In the data rows, the value 128 means zero.
Some points, one per row:
[124 123 136 125 127 107 128 148 125 129 125 139 120 126 143 128 112 125
 139 134 121 111 131 146 135 122 124 139 116 125 136 127 110 131 136 133
 123 108]
[177  79  97 156 110 170 159  73 107 165 150  81 179  98  83 147 178 100
  81 154 110 186 155  78  83 181 150 101 181 108  89 148 180 112  86 141
 113 167]
[183  96  86 148 119 196 154  55 111 175 152  71 189 115  72 127 190 107
  71 144 115 205 155  71  84 184 155  93 186 105  70 144 195 124  69 128
 116 176]
[146  94 110 151 115 140 157 109 101 147 146 113 143 110 113 149 147 103
 113 151 110 150 147 116  70 142 151 124 145 107 106 145 152 102 113 140
 112 140]
[ 97 137 149 118 125  89 113 161 127 107 117 157  94 135 162 124  98 134
 153 127 134  87 119 155 144  99 119 149  95 131 157 120  88 123 161 131
 132  95]
[136 105 175 143 121 127 145 121 110 137 140 121 143 118 120 142 130 114
 125 147 107 137 144 121 109 138 145 126 131 116 117 142 140 117 111 136
 120 134]
[114 148 135 110 135 123 114 139 138 122 115 145 114 140 133 126 115 139
 143 120 142 112 113 147 137 113 116 126 115 134 135 119 115 133 138 119
 141 108]
[ 90 149 151 112 137  87 116 172 131  87 113 167  84 140 168 120  84 143
 163 120 142  78 109 166 158  94 119 146  91 144 168 111  79 135 166 132
 134  94]
[115 118 143 133 123 105 127 156 114 113 137 150 107 116 149 143 112 124
 141 139 117 103 140 150 129 115 131 135 109 113 148 139 106 114 142 144
 123 106]
[ 83 171 148 119 140  81 102 189 146  83 102 178  83 147 172 122  84 148
 172 108 145  67 105 173 163  84 103 155  80 143 169 110  69 146 176 128
 137  88]
[160 112 104 134 126 169 136  93 128 155 140  95 167 123  90 124 158 120
  91 126 123 174 137  94 117 209 133 108 165 122 100 130 169 126  92 128
 129 154]
[112 202 235 113 139 107 110 165 241 105 110 151  99 143 158 112 105 144
 152 112 142  94 108 157 150 106 105 146 105 145 159 107 100 143 152 128
 135 107]
[ 74 175 161 108 137  73  95 191 139  78 110 179  68 142 183 124  74 149
 185 111 141  62  98 177 163  72 108 158  67 151 187 103  64 141 181 126
 144  80]
[112 129 145 137 133 106 122 155 113 111 131 152 101 121 144 140 102 125
 155 140 120 103 133 156 137 104 131 140 106 127 153 136  99 124 149 141
 123 101]
[123 115 123 141 181 126 143 129 115 130 141 121 130 118 126 138 131 118
 127 142 120 130 141 131 115 123 137 126 130 120 126 136 127 113 129 138
 118 124]
[154 105 115 141 118 149 144  97 115 149 139 104 156 112 100 133 156 112
 104 135 116 164 150 101 104 144 148 114 151 114 103 148 160 111 106 136
 119 151]
[169 131  94 129 140 182 133  81 142 160 135  88 177 135  88 104 176 129
  85 115 137 184 130  85 117 169 125  97 170 135  89 128 183 147  88 117
 136 168]
[164 112 100 131 135 180 138  78 135 159 136  85 174 133  87 122 165 123
  90 133 128 179 130  92 113 173 134 104 166 124  84 132 162 131  91 121
 124 170]
[167  78 107 157 107 167 169  81 107 171 153  85 176 103  81 150 174  96
  85 154  97 176 161  84  83 166 158 110 166  97  95 155 178  98  89 146
 103 167]
[146 141 105 117 147 161 129  92 140 153 122 102 157 140 104 106 162 131
 102 117 148 165 119  97 120 158 126 113 160 139 103 121 160 145 105 115
 141 164]
[137 119 128 138 122 136 140 120 122 133 126 113 134 117 123 134 135 120
 126 135 116 139 135 120 113 131 138 131 138 125 119 132 133 128 121 137
 126 135]
[108 129 142 136 114 100 128 161 115 115 128 148  43 116 144 134 110 121
 146 139 124 110 131 145 129 106 126 147 108 122 151 132 104 114 144 137
 117 101]
[134 147 123 113 147 139 112 120 150 127 120 127 134 149 118 113 133 143
 119 103 150 132 114 119 145 135 118 120 131 148 120 119 135 147 126 108
 140 136]
[ 95 148 149 119 135  87 115 168 138 101 111 163  98 140 165 129  87 142
 166 119 142  77 114 167 155  88 114 146  88 147 168 115  88 129 162 126
 133 100]
[114 160 128 106 144 118 108 138 149 113 107 145 111 153 148 110 111 149
 151 111 144 113 108 145 156 111 113 137 109 157 149 112 102 150 140 111
 149 118]
[ 89 160 157 118 135  74 105 183 132  86 103 166  78 139 170 123  84 142
 171 115 138  73  99 173 156  83 105 153  86 149 166 110  77 135 170 126
 133  81]
[116 118 135 130 119 101 141 144 116 119 135 135 114 117 133 138 121 117
 148 140 112 115 126 141 122 113 143 146 112 118 135 131 113 112 133 134
 119 108]
[177 115  94 140 128 190 135  71 137 165 141  78 182 127  69 120 180 114
  85 126 130 196 140  77 104 184 140 100 185 128  78 139 183 124  73 127
 127 182]
[151  97 121 145 115 148 154 111 105 157 152 107 151 112 107 143 150 106
 109 147 105 154 154 108 103 152 143 117 150 106 109 147 156 115 107 144
 116 140]
[137 137 116 129 128 140 120 116 140 131 127 124 138 136 115 119 136 132
 124 121 136 145 124 118 128 141 122 119 133 131 123 119 138 139 122 121
 133 141]
[107 144 151 119 143  94 115 162 135 100 125 157 106 138 160 121 101 140
 152 121 138  92 114 154 151 101 111 141  92 133 154 113  95 135 155 127
 132 100]
[ 77 184 166  98 142  77  89 194 151  83  99 178  74 154 185 115  78 255
 180 103 153  64  97 176 177  66  97 156  71 156 180  92  65 152 189 117
 145  79]
[195 101  74 141 128 211 136  43 138 188 139  57 196 121  60 120 198 112
  58 127 130 221 141  61  92 197 139  90 194 115  63 131 202 134  65 115
 134 200]
[108 154 141 107 188 102 107 145 141 112 108 144 107 158 150 117 104 147
 153 113 145 106 106 144 156 111 106 135 107 147 146 187  99 147 144 111
 151 118]
[127 145 133 118 136 129 116 136 143 118 117 138 119 138 138 114 119 141
 138 110 139 117 124 135 146 125 116 133 119 144 132 117 121 144 133 118
 135 124]
[182  82 104 163 109 176 161  70 100 171 159  77 179 106  76 152 179 110
  84 148 104 196 156  76  82 177 163 101 179  98  78 146 193 102  76 145
 112 173]
[121 120 142 137 115  99 132 153 110 109 132 144 110 123 141 147 112 118
 151 140 118 105 129 146 123 106 135 147 112 124 146 130 111 122 148 141
 118 109]
[127 110 135 147 110 119 144 134 104 117 139 129 123 110 128 146 123 104
 133 155 108 120 149 130 106 126 149 143 118 105 132 145 127 107 124  67
 110 121]
[134  89 131 159  99 123 157 121  95 128 141 117 137 100 100 159 133 102
 122 159 100 134 155 123 103 130 153 135 138  99 125 150 135 101 122 155
  96 126]
[137 117 126 131 122 140 137 119 123 136 132 119 134 125 121 127 133 122
 121 131 129 134 133 118 123 133 131 131 134 115 117 129 137 128 125 139
 127 133]
[116 142 137 114 130 108 115 148 135 117 150 138 115 137 145 122 111 136
  28 117 142 108 115 151 134 121 120 131 116 146 142 123 108 128 160 119
 130 113]
10 more points follow, each with its number after it:
[146 102 113 144 124 143 140 100 111 147 140 104 151 111 107 138 149 109
 111 144 119 159 137 108 106 146 142 114 150 113 104 135 148 117 108 133
 112 147] 0
[116 121 139 127 118 101 127 154 121 116 128 143 108 118 148 139 111 118
 147 141 119  97 131 151 128 102 134 144 111 129 152 128 111 106 139 145
 113 101] 1
[141  92 118 154  99 129 164 113  94 144 147 119 140 100 113 155 140 105
 118 154 100 141 152 117  94 142 156 129 141  99 115 157 156  98 108 156
  97 134] 2
[131 106 132 142 114 125 141 131 105 139 142 122 131 111 129 154 132 115
 126 149 112 138 145 126 107 131 144 132 133 110 122 142 132 111 125 144
 110 125] 3
[142 105 119 141 120 129 137 112 114 135 138 115 149 115 117 134 141 115
 115 140 119 142 138 120 107 140 146 118 137 119 119 133 139 120 119 130
 115 139] 4
[ 94 144 153  74 124  77 126 174 120  96 126 162  84 136 168 130  90 128
 168 132 122  85 120 166 144  93 116 151  85 129 173 119  86 130 162 137
 129  89] 5
[100 159 149 101 144 102 100 155 149 106 103 156  97 144 156 108 102 158
 156 103 154  92 105 156 155  14 107 148 101 150 157 108  87 141 160 119
 149 104] 6
[125 121 128 131 120 129 134 129 123 126 136 130 122 130 131 140 132 125
 132 137 123 123 133 134 121 131 133 132 125 124 128 208 123 120 132 137
 125 128] 7
[118 114 141 143 117 106 143 150 108 114 134 145 118 118 143 147 118 115
 137 152 111 103 143 145 118 117 140 143 116 116 141 144 113 103 139 152
 112 113] 8
[ 94 172 151 102 143  88  96 166 153 157 100 171  90 153 163 109  95 149
 168  97 155  78  96 158 171  89  99 147  95 148 169 107  75 147 169 107
 157  96] 9
Which of these numbered points is nearest to each point below, ignoring the direction in which the first points spread most? Its number follows each.
[109 113 137 143 111  99 136 155 111 115 138 147 105 115 147 147 109 116
 145 139 109 104 168 150 119 113 142 147 102 110 149 135 111 110 145 145
 108 102] > 8
[116 161 133 104 148 119 103 146 164 122 115 141 115 154 137 104 112 159
 138 104 153 115 101 135 153 123 110 123 112 153 143 103 108 156 140 109
 146 116] > 9
[112 113 143 145 111 101 137 158 111 116 139 147 105 109 143 157 121 116
 139 144 105 102 138 143 127 109 141 142 116 110 141 136 111 113 147 154
 114 112] > 8
[133 101 122 151 109 116 153 127 103 129 139 123 134 105 102 147 130 108
 132 153 107 129 156 130 112 128 149 138 129 102 128 141 142 102 121 147
 107 123] > 2
[ 91 151 157 114 127  80 114 182 129  88 112 168  79 138 175 126  83 146
 174 120 134  77 187 180 152  83 114 154  70 140 176 120  80 131 167 133
 131  82] > 4
[140 114 118 134 125 141 142 112 121 146 135 108 143 123 106 136 143 121
 116 131 129 150 135 111 114 146 138 118 144 122 108 134 150 124  89 137
 126 143] > 0
[167  82 104 147 101 166 170  71 105 170 153  83 180 101  79 141 172  95
  78 156  98 184 157  81  81 171 163  96 175 101  89 155 180 104  90 139
 107 161] > 4
[160 138 104 121 134 167 130  79 138 159 111  89 158 140  89 110 164 140
  94 120 142 172 131  93 120 164 121 102 163 141  90 128 162 136  99 108
 137 164] > 9
[111 110 129  95 158 113  95 139 161 117 106 138 108 155 139  98 118 155
 151  90 163 110 102 143 162 122  95 124 117 158 145 107 105 155 148 103
 153 122] > 9
[148  88 115 159 107 135 154 104  97 150 154 109 148 102 105 153 152  98
 111 162 104 150 159 107  91 147 155 119 143  99 111 156 158  95 111 147
 110 142] > 8
[166 124 103 127 135 171 129  81 136 164 127  89 161 128 101 125 154 123
  97 118 134 175 131  96 113 164 132 108 167 129  93 132 166 134 104 115
 135 167] > 9
[199 107  74 138 128 214 146  32 135 197 136  59 203 137  47 113 204 117
  55 120 132 221 137  59  94 205 137  74 206 121  55 129 213 134  61 116
 139 213] > 9
[164 136  97 124 142 187 126  61 148 172 129  81 174 143  89 104 170 135
  84 116 144 188 124  80 125 171 124  96 180 135  85 118 177 149  90 110
 146 179] > 9
[173  76 102 163  98 169 178  84  99 170 152  91 169  93  82 160 170  88
  83 160  94 185 162  85  79 169 164 115 172  89  90 160 183  99  78 155
 101 162] > 2
[139 144 110 121 144 163 116  99 144 144 119 109 153 139 107 108 155 134
 109 106 150 162 120 104 134 149 122 117 151 138 103 122 153 145 113 112
 143 153] > 9
[156  86 101 154  96 170 160  84 110 166 147  92 160 105  90 149 157 101
  94 153 106 174 158  94  88 165 161 113 166 100  96 152 180 106  93 144
 102 161] > 3
[ 95 138 151 137 120  85 124 177 113  87 123 163  88 126 163 142  90 129
 169 136 125  74 121 161 135  90 120 150  96 132 167 121  85 116 156 147
 129  90] > 1
[100 131 148 129 119  95 125 165 122 107 127 157 104 123 146 139  98 126
 158 136 126  90 128 153 140  94 126 150 105 126 164 126 103 126 148 138
 131  95] > 1
[152 136 140 121 139 166 127  91 136 146 123 107 160 136 105 108 156 138
 106 116 146 166 124 102 125 161 122 112 155 142  99 124 153 151 106 112
 140 159] > 9
[139 125 113 129 131 155 133 105 133 140 136 112 149 126 109 132 140 130
 119 127 129 147 125 112 123 151 124 119 142 130 113 125 148 127 111 116
 128 141] > 0
[106 140 140 125 125 103 120 150 121 105 127 152 106 126 158 128 113 131
 153 125 128  99 153 152 132 108 129 147 103 127 149 125 100 135 146 134
 131 111] > 4
[108 177 137  92 146 122  92 149 171 108  99 141 112 161 151  93 108 157
 145  86 158 104  91 146 159 112  86 131 111 171 142  95 102 166 147 101
 157 118] > 9
[168  84 105 156 109 169 155  84 101 153 151  89 171 108  91 142 165 108
  93 150 110 170 157  97  85 157 156  99 166 110  92 145 181 109  92 143
 111 159] > 4
[192 102  76 138 133 210 151  42 130 188 144  54 207 127  56 114 204 115
  58 124 129 225 140  49  97 206 142  84 211 123  54 140 206 134  56 114
 132 201] > 9
[163  81 100 161 109 171 162  89 104 165 153  92 169 100  97 147 166  94
  94 153 106 172 163 100  94 166 148 112 166 103  94 151 169 111 100 141
 106 156] > 3
[151 159 105  98 157 168 106  97 166 150 116 107 152 161 107  96 151 150
 111  92 155 165 107 101 151 147 111 104 156 157 109 108 152 159 112 104
 156 153] > 9
[129 157 126 115 148 136 112 120 158 122 114 136 130 154 127  98 131 151
 131 104 146 129 102 130 157 128 104 126 124 144 126 115 119 148 130 118
 153 131] > 9
[128 172 117  96 155 153 100 111 162 127 104 124 138 153 114  92 129 160
 127  92 164 143  98 113 157 140  93 118 125 155 112 109 126 162 123  96
 157 139] > 9
[129 127 126 130 127 130 123 130 131 131 127 132 128 129 134 124 123 128
 129 127 131 131 128 127 132 126 125 125 134 130 125 126 128 134 128 138
 127 122] > 0
[165 144  95 114 156 177 113  69 151 150 117  97 166 159  88  99 172 149
  94 108 115 172 121  95 131 170 107 100 165 149  89 111 168 158  90 104
 150 171] > 9
[173 144  85 110 150 198 116  67 154 169 127  80 181 146  77 103 189 137
  79 100 159 192 111  77 127 176 123  90 180 146  71 107 176 158  85  95
 153 185] > 9
[171 148  89 104 152 196 117  53 165 163 116  78 180 158  81  92 181 142
  80  83 125 201 106  78 134 181 106  83 178 144  68 113 177 161  83  93
 155 191] > 9
[168 124  92 123 140 196 136  64 152 173 126  79 182 130 118 108 186 130
  80 116 142 191 130  74 110 175 128  94 176 133  80 129 186 145  90 109
 141 184] > 9
[119 134 130 127 136 121 124 146 129 122 129 145 114 137 137 124 132 124
 132 129 129 118 120 136 134 115 129 137 120 127 136 119 119 128 135 124
 131 113] > 0
[127 161 137  98 146 130 101 138 147 112 114 128 125 154 131 106 126 146
 135 101 151 123 107 126 150 127 107 123 121 154 132 110 114 156 141 103
 143 130] > 9
